One vector is turned by the same rotation once a tick. Each row is the vector after some number of ticks, and that number follows the row.
The counts run from 0 to 384.
[ 0.24  0.39 -0.13  1.64  4.29  0.88  0.75  0.74  1.40  1.15  0.91 -1.72
  3.06 -3.01 -0.78 -3.34  0.13  1.98 -0.28  1.08  0.42 -2.11 -2.63 -1.09
  0.70  3.73  0.83 -2.61  2.02  1.26  0.89 -2.58  2.11 -0.92  3.02  0.63
  1.08 -2.06  2.90  0.04  3.42 -2.31  0.47 -0.54  0.25 -0.85 -4.36 -1.49
  0.56 -1.89  3.68 -1.28 -0.21  0.65  2.75 -3.85 -1.63  0.55 -0.79  0.95
  2.69  0.81  0.61 -1.89 -0.39 -0.82 -0.14  2.47  1.03  1.11  0.32 -1.24
  1.21]  206
[-1.31  1.14 -1.22 -1.43  0.56 -0.78 -1.19 -0.76  0.00  5.05 -0.78 -0.30
 -5.21  0.82 -0.05 -1.87  1.00 -1.33  2.71  0.45 -1.83 -1.12  3.82 -1.73
 -2.03 -0.40 -1.85  1.75 -1.96  0.26  3.75 -1.36 -1.46  1.25 -2.36 -0.71
  1.76 -2.27  1.66  2.81  0.45  2.56  1.09 -1.28  1.99 -2.88 -2.40 -1.06
  1.43  1.47  0.37 -2.09  0.06  2.52 -1.00  1.11  1.04 -1.12  0.07  0.50
  2.15  1.52 -0.33  0.03 -1.62  1.62 -1.29  0.62  2.20  0.55 -3.50  0.38
  0.28]  321
[ 1.01  1.83  1.91  1.55 -1.16 -0.50  0.55  0.21  2.95 -0.18 -0.08  0.85
  1.78 -0.88 -0.09 -1.68 -0.77  1.17 -3.23 -0.85  1.52 -4.19  1.35  0.36
 -5.50  3.56  1.08 -1.98 -0.20 -2.28 -0.37  1.88  0.39  1.84  1.82  0.55
 -0.94  0.78  0.41  1.52  1.19 -5.36  1.02 -0.43  0.24 -0.66 -2.87 -0.63
  1.99  0.21  0.71  2.17  1.25 -3.31 -0.28 -2.30 -3.01  0.50 -0.48 -0.44
  1.74 -1.99  0.04 -0.16 -1.32 -3.72  0.54 -1.67 -0.94  1.64  1.04  2.65
  1.07]  201
[ 1.18 -1.95 -0.10  0.56 -0.36 -0.57  3.16  1.68  0.96  0.54  1.03 -0.39
  0.96 -1.63  0.82 -1.06 -0.23  0.44 -1.07  1.34 -0.51 -2.11 -1.62 -1.67
  1.23  2.60 -0.60 -2.82  1.30  0.62 -2.11  1.07  1.21 -0.99  3.95 -1.89
 -0.05 -0.78  1.44  0.25  3.13 -3.54  1.20 -2.06 -0.38 -2.92 -2.83 -3.31
 -0.93 -0.06  3.84  1.10 -1.53  2.01  2.25 -0.54 -2.06  4.13  0.14  0.05
  3.07  0.05 -0.64  1.52  1.42  0.08  0.38  4.16  1.02  0.35 -0.74 -1.71
 -0.06]  215
[ 1.31  0.10  2.06  2.38 -2.73  1.78  2.13  1.16 -1.02 -1.78 -1.50  2.74
  2.00 -0.08  0.43  0.48  0.06 -0.94 -0.80 -1.68  2.55 -3.52  0.35  2.18
 -1.73  0.38 -0.74 -1.85  1.34  0.41 -4.53  2.95 -1.44 -1.77 -0.26  2.63
 -1.94 -1.61 -0.28 -0.24  1.05 -5.42  1.37 -0.50 -2.05  0.42 -0.31 -3.45
  1.39 -1.47  2.36  0.69  0.61  0.80  1.43  0.02 -0.95 -0.97  0.17  1.24
 -1.32 -0.42  1.32  1.96 -1.48 -4.21 -0.28 -0.06  0.33  0.08  5.07  0.38
  0.83]  286
[ 4.06 -2.86  1.96 -1.58  0.09 -1.83  4.88 -0.82  0.77  3.85 -0.26  0.17
 -0.84  2.19  0.33 -0.51  0.78 -1.21 -0.40 -0.78  0.30  0.24  1.77 -1.68
  1.40 -2.49 -1.14 -1.61  0.45 -2.46 -0.94  1.80 -1.13  1.28 -0.15 -1.45
 -0.06  1.62 -0.25 -2.45  4.56 -1.75  0.74 -1.76  0.99 -1.28  0.21 -3.52
 -2.93  0.31  0.11 -0.07  1.04  0.36  1.74  1.66  1.70  4.90  0.70 -1.87
  3.36  0.35 -3.33  1.13 -0.03  1.46 -1.50  0.11  2.62 -1.70 -1.33 -1.53
  0.15]  38
[ 0.60  0.01  1.28  2.22  0.44  3.03 -0.34 -0.94 -3.47 -3.25  1.03  1.35
  0.49  0.66 -0.92  1.81 -0.09 -2.14 -1.86 -0.01  1.26  1.17 -2.66  2.86
  0.55 -2.99  2.16 -1.05  2.07  0.68 -1.34 -0.53 -0.12 -1.55 -0.51 -1.51
  0.07  1.68 -0.83 -4.04 -1.98  0.77 -1.50 -0.25  0.45  1.27  0.50  0.16
 -0.79 -1.35 -2.01 -2.27 -2.30 -0.86  0.29  0.82  0.44 -1.47  2.76  2.31
 -5.82 -0.81  1.12 -1.70 -1.09 -0.47  1.23 -4.12 -2.60 -2.79  2.51 -1.14
  2.78]  357
[-1.23 -0.41  1.61  1.13  1.49  0.07 -2.12 -3.17  0.57 -5.01  2.24  1.74
 -0.75 -1.32 -0.62  2.70 -0.89  0.00 -3.25 -1.42  0.19 -0.31 -2.52  2.60
  1.27 -2.77  3.89 -0.06 -0.60  1.30  1.08  0.44  1.95  0.15 -0.72 -1.58
  0.96  1.48  0.41 -2.38 -1.46 -1.14  0.61 -1.73  0.10 -0.70  0.21 -2.02
  1.66 -1.61 -1.18  1.76 -2.13 -3.96 -1.82  0.46 -2.07 -1.55 -0.12  1.72
 -3.63 -0.75  2.84 -0.61 -0.34 -1.32  1.59 -2.13 -1.17 -1.25  2.15 -1.61
  2.40]  366
[-1.34  0.75  0.42  1.36  1.79  0.81 -0.80 -1.06 -0.18  0.13 -2.04 -0.52
  1.97 -3.21 -0.61 -1.05 -0.42  0.60  1.29 -1.31  1.65 -0.58 -2.11 -0.31
 -1.62  3.45  0.41  0.64  0.79 -0.58  0.82 -0.21 -1.49 -1.27 -1.69  3.28
  0.09 -3.62 -0.28  2.56 -1.77 -1.98 -1.03  2.40 -1.75  1.84 -0.27  3.50
 -0.03 -1.75 -0.07 -3.18  2.58  0.35  1.76 -4.02 -1.76 -5.38 -0.65  3.22
 -0.64  1.65 -0.21 -2.38 -0.75 -0.48  1.33 -1.15  1.37  0.38  2.28  1.00
 -1.10]  186
[-0.51  1.65  0.86  0.00 -2.34  0.61 -2.02 -0.81 -2.86  1.61  0.03  1.84
  0.12  2.81 -2.09 -0.29  2.18 -2.70 -2.60 -0.81 -0.33  1.37  1.88  0.95
 -2.19 -1.46  0.14  2.81 -0.83  1.26  0.29 -1.64 -0.44  1.50 -0.45 -0.25
 -1.03  2.21  1.69 -2.31 -2.83  5.15 -0.95  1.46  1.20  1.51  1.26  1.46
  0.54  0.44 -2.11  2.55 -2.03 -0.84 -1.28  2.03  0.10 -0.29  3.07 -1.39
 -4.89 -2.10  0.61 -0.49 -0.97 -2.18  0.45 -3.53 -3.66  0.74  0.82  1.12
  1.29]  66
[ 2.56 -0.32  0.06 -1.14 -2.92 -0.73  2.05  2.14 -0.66  1.25 -0.31 -0.49
 -1.77  4.63  0.38  1.85 -0.09  2.66  0.05 -1.35 -0.81  0.54  1.65  0.59
 -0.01 -1.36 -3.48  1.65 -0.95  0.93 -1.24  1.83  0.68  0.18  1.46 -3.41
 -0.54  5.04 -2.11 -0.19 -2.21  2.69 -0.62  2.51 -0.16  2.31 -0.89  2.35
 -3.76  1.36 -2.31  0.81  0.13  1.14 -2.24  2.94  1.33  1.95  2.30 -0.11
 -2.34  1.44 -1.50  1.18  1.24  1.00 -0.07  1.49 -0.77  2.66 -2.54  2.40
 -1.96]  242
[-2.57  2.77 -0.64 -1.09  0.21 -1.43 -2.48 -0.91 -0.01 -0.24 -0.33  0.30
  0.01  0.79 -1.43  0.72  0.64  0.72  0.10 -1.28 -0.24  0.21  0.20  1.37
 -1.80  0.86 -0.71  3.91 -1.33  1.42  2.19 -1.08 -0.50 -0.22 -2.12  0.20
  0.52  1.43 -0.54  1.59 -5.25  2.88 -0.70  3.40 -0.39  2.22  0.58  5.55
  1.30 -0.07 -3.29  1.26  0.59 -0.50 -3.05 -0.57 -0.82 -4.23  0.38  2.02
 -3.69  0.71 -1.00 -1.70  0.17 -0.26  1.34 -0.62 -0.54  2.36 -0.18  2.36
 -2.12]  168
[-1.24 -1.05 -1.04  2.97 -0.26  3.85 -1.90 -1.23 -1.77 -2.57 -1.24  0.96
  0.78 -2.53  1.73  1.64 -1.14 -0.55  0.64 -3.28  1.99 -0.40 -2.71 -0.12
  0.25  1.82  1.06 -0.72  0.66  1.82 -0.37 -1.28  0.13 -1.79  1.82  0.75
  0.87 -3.13  0.53  3.60  1.25 -3.12  0.09 -0.26 -2.58 -0.59  0.56 -1.18
 -0.61 -1.87  0.97 -3.89  0.59  0.38  1.18 -2.47 -1.95 -6.33  0.34  2.72
 -1.45  1.39  3.32 -1.78 -2.38 -2.05  0.25 -1.04  0.14  1.34  2.07 -0.26
  2.16]  280
[ 0.24 -0.23  0.32 -1.20  2.67  1.12 -1.17 -1.58 -1.27  3.21  1.16 -0.20
 -0.26  1.43 -0.58 -1.18  0.72 -0.22 -2.01  0.02 -0.45  2.90  0.25 -2.52
  0.65 -1.30  0.76  0.55  0.06  0.15  3.19 -4.35  1.95  2.29  2.21 -3.36
  1.56  3.20  2.89 -1.96  1.09  6.03 -1.38 -1.41  2.03 -0.31 -1.39 -0.31
 -1.83  0.84 -2.21 -0.73 -1.90 -0.78 -1.06  1.41  0.85  1.62  1.60 -2.41
 -0.57  0.21  1.13 -2.41 -1.32  1.33 -0.56 -1.87 -1.81  1.52 -3.19 -0.50
  2.12]  54
[-1.39  2.97  0.78 -1.61  2.95 -4.11 -1.18 -1.87  0.25  0.20 -0.93  1.50
  3.45 -1.82 -2.09 -1.93  0.18  1.51  1.43 -1.66  0.12 -2.07 -3.07 -1.08
 -1.11  0.07 -0.84  2.24  1.03  0.79  0.45  0.70 -1.17 -0.06 -2.05  3.01
 -1.02 -0.61  0.66  1.96 -3.70  0.46 -1.56  1.86 -2.02  1.39  0.79  3.21
  0.96 -0.91 -1.43  1.21  0.72  1.67 -1.21 -0.51  0.61 -1.30 -1.29  1.37
 -1.63  2.56 -0.89 -1.32  2.16  1.51  2.91  1.26  1.70  2.34  3.00  1.20
 -3.48]  175
[-0.90 -1.96  0.70 -0.03  3.21  1.88  1.36 -2.90  1.20 -0.45 -0.66 -2.51
  0.89 -2.56  0.37  0.26  1.24 -0.42  1.71 -1.04  0.55  0.96 -2.43  0.57
  3.25  2.04  0.90 -0.06  0.69  0.21  1.65 -0.08  0.12 -0.16 -3.44  3.41
  1.16 -5.11 -0.20 -0.68  0.61 -1.82  0.58  1.18 -1.31  0.18 -0.28  1.24
 -1.10 -1.87 -0.27 -2.83  3.18 -1.12  3.15 -4.37 -0.71 -4.42 -1.60  3.09
  1.69  0.92 -0.56 -1.62 -0.46 -0.24  0.21 -0.29  3.46 -1.58  0.78 -1.39
 -0.04]  103
[-1.07  1.27  0.51  3.00  1.21  3.38  0.35  0.11 -1.18 -0.78 -0.43  0.74
  0.45 -1.90 -0.28 -1.46  0.49 -0.64 -0.14  0.45  1.53 -2.90 -1.45  1.90
 -1.26  1.77  0.98 -0.98  1.39  2.15 -1.12  0.05 -0.42 -2.33 -0.60  3.04
 -0.35 -4.92  1.54  0.36  1.17 -2.83  0.98 -0.10 -0.77 -0.59 -2.85 -2.60
  2.83 -1.76  3.70 -2.68 -1.18  2.53  2.91 -1.38 -0.45 -3.38  0.44  2.95
 -0.46  0.59  1.56 -0.33 -2.05 -2.38 -0.46  1.04  1.95 -1.39  3.02 -1.84
  2.78]  288
[ 1.07 -0.21  0.05  2.81 -3.10  3.62  0.68  3.77  0.46  1.13  0.02 -1.76
 -0.05  2.63  1.14  0.19  0.54  0.22 -1.72  1.41  1.02 -1.09  2.53  1.85
 -3.44  5.11 -0.60 -0.93 -0.69 -0.70 -1.54 -0.03  1.29  0.00  2.14 -0.14
 -0.62 -0.21  0.37 -0.82  1.71 -2.58  1.29  1.52  1.48  0.40 -3.41  0.47
  0.87  0.31  2.17 -0.03  0.41 -1.21  2.08 -2.48 -3.35 -1.29  1.43  0.92
  0.18 -1.99 -0.56  0.51 -2.30 -5.16 -1.15 -0.89 -1.95 -0.16 -0.96  1.99
  2.36]  211
[-1.02 -1.90 -0.78 -2.07 -0.44 -0.74 -1.54 -1.85  0.41  4.11  0.13 -0.65
 -4.32 -0.40  1.21  0.08  0.22 -3.07  0.36 -0.10 -0.79  2.10  3.15 -3.26
 -1.98  1.53  0.91  0.30 -2.45 -1.62  3.92 -1.81  0.10  3.14 -0.27 -2.82
  1.51 -0.87  1.33  2.47  1.75  1.81  0.81 -2.42  2.41 -3.43 -0.90 -1.56
 -1.35  1.74 -0.92 -2.13  0.37 -0.52  0.11 -0.16 -0.74 -1.02 -0.09 -1.08
  3.08 -0.34 -0.90 -0.32 -2.48  0.79 -0.71 -2.30  0.58 -0.74 -4.34 -1.10
  1.33]  43
[-0.86  1.54  3.81 -1.48  2.12 -2.84  1.24 -2.13  2.68 -0.68 -0.44  1.33
  2.08  0.57 -2.42 -0.72  1.02  1.29 -2.46 -0.68  0.86 -3.43 -0.73  2.40
 -1.19 -1.10  0.53  0.33 -0.07 -1.82  0.39  4.02  0.07  1.07 -4.88  4.14
 -0.73 -0.10 -0.39 -2.08 -1.23 -3.54  0.94  0.22 -0.28  1.52 -0.61  0.11
  2.27 -1.09 -1.26  2.77  1.73 -3.46 -0.16 -0.77  0.12  0.55 -1.54  0.55
 -0.13 -0.92 -1.07  0.53  1.10 -2.14  1.97 -0.73  2.35 -0.25  3.12  0.33
 -1.53]  99
[-0.90  0.52  0.91  0.56 -0.44 -0.44  0.32 -0.77 -1.07  0.36 -2.69  0.97
  3.62 -2.68 -0.74 -0.73  0.30 -0.54  2.03 -2.18  2.31 -1.30 -1.99 -0.83
 -1.28  2.68 -0.78  0.48  1.70 -0.39 -1.43  1.14 -2.57 -1.99 -1.60  3.50
 -0.84 -3.39 -0.86  2.29 -0.84 -3.36 -0.42  2.09 -3.26  1.06  2.29  2.93
 -0.85 -1.58 -0.31 -1.60  3.54  1.52  1.69 -2.64 -0.77 -4.00 -0.05  2.47
 -0.70  1.54 -0.88 -1.15 -0.37 -1.03  1.58 -0.24  2.16  0.79  3.38  1.78
 -2.80]  185
[-0.40  0.51 -0.92 -1.05 -1.44 -3.03 -0.77  0.90 -2.25  0.76 -0.55  0.84
 -5.08 -1.47 -0.55 -0.19 -0.38 -2.05  3.73  1.81 -0.18 -0.91 -1.01 -0.91
 -1.07 -1.56 -0.65  1.14 -0.19  0.76  0.58  0.79 -2.62 -2.10 -0.87 -3.17
  0.94  0.42 -2.20  2.47 -3.11  0.72 -0.39  0.79  1.35 -2.49 -0.44  1.97
  0.12  0.63  0.12 -1.27 -2.50  5.23 -0.55  1.88  0.40  1.49  2.06  3.72
 -0.58  1.91 -1.88  0.45  0.90  4.61  2.56  0.43  1.69 -2.08 -1.02 -1.33
 -2.12]  246
[ 0.43  0.82  2.52  2.58 -1.04  3.31  1.20  1.04  1.35  0.21  0.10  0.57
  0.21  3.18 -0.54 -0.43  0.63  2.47 -2.84 -1.10 -0.10 -3.84  3.06  4.53
 -2.89  0.68 -0.75 -0.20  0.62  0.72 -2.15  1.63  1.77 -0.27 -0.70  2.44
 -0.68  0.27  1.46 -2.00  1.01 -3.31  1.56  0.59 -0.52  1.41 -2.97 -2.00
  2.59 -0.45  1.76  0.53  0.56 -1.98  0.18 -0.22 -1.12 -1.87 -0.48  0.14
 -0.68 -0.77  1.83  0.95 -1.46 -6.00 -2.26  1.06 -0.51  0.89  1.67  2.12
  2.47]  294
[ 3.01 -0.31  2.98  1.08 -0.30 -0.01  2.45 -0.63  1.98 -1.46 -0.52  0.31
  5.08  1.04  0.09 -0.05 -1.10  2.82 -2.28 -3.35  2.18 -1.65 -1.73  0.79
 -0.76  1.92  0.23 -2.09  0.86 -1.70 -3.14  3.17  0.06  0.50  0.82  0.45
 -1.10  2.45 -1.39 -0.60  1.29 -4.56 -1.32  0.54 -2.05  2.95 -0.35  0.56
 -3.08 -0.87 -1.20  0.66  3.59 -3.47  0.17 -1.88 -1.36  0.34  0.00  0.41
  0.06 -0.61 -1.03 -0.09  0.20 -2.46  0.59 -2.02  0.35  2.44  2.64  2.47
 -0.55]  191
[-1.75  0.60 -1.76 -2.40 -0.31 -3.76 -2.21 -1.10  1.15 -0.20  1.77  0.51
  0.09 -0.30 -0.96  1.80  1.19  0.88 -0.88 -1.40 -2.92  1.32 -0.95 -2.16
  1.22 -0.30 -1.29  3.24 -1.21  2.81  0.91 -1.23  2.11  0.88  1.59 -1.97
 -0.32  3.74  1.59  1.25 -3.63  3.92  0.56  0.57  0.05 -0.43  1.46  2.14
 -1.49  0.73 -2.58  4.07 -1.90  0.16 -2.97  1.22 -1.63  1.26 -0.49 -0.95
 -2.41  0.30  0.49 -0.96  1.72  1.45  2.01  2.17 -1.32  3.79 -1.99  1.20
 -3.07]  157
[-0.78 -1.44  0.13  1.02 -2.30  1.79 -1.37 -1.05 -2.92 -4.19  1.45  1.13
 -1.51  0.41  0.24  4.10  0.21 -2.78 -0.86 -0.09  0.42  2.58 -1.97  2.75
  2.43 -1.70  1.61  1.47 -0.54  0.86 -1.47  0.70  0.12 -1.15 -1.65 -0.80
 -0.49  0.80 -1.61 -3.56 -3.50  1.31  0.14  2.29 -0.54  1.04  1.80  1.18
 -1.61 -0.58 -2.94  0.86 -1.82 -1.68 -0.21  0.98 -2.36 -2.06  2.31  2.12
 -6.18 -2.00  0.86 -0.66  0.19 -1.33  1.78 -2.66 -2.15 -2.03  1.12 -0.62
  0.85]  77
[ 0.25 -1.40  1.68 -0.13 -0.82 -1.10  0.86 -0.38  2.60  0.72  0.34 -0.39
 -2.19 -0.91  0.34 -0.46  0.27 -2.48 -1.86  0.86  0.80 -0.95  1.25  0.03
 -3.40  3.04  2.60 -1.89 -1.09 -3.87  1.22  1.40 -0.12  2.46 -1.17 -1.43
  0.20 -1.04 -0.77 -1.32  1.75 -3.65  0.83 -1.58  2.87 -2.37 -2.71  0.01
  0.76  1.09  0.52  0.26  1.05 -3.46  1.68 -2.16 -2.87  1.46  0.25  0.84
  3.19 -2.35 -1.84  0.14 -1.91 -2.05  0.66 -4.09  0.51 -3.39 -2.06  0.14
  1.53]  119
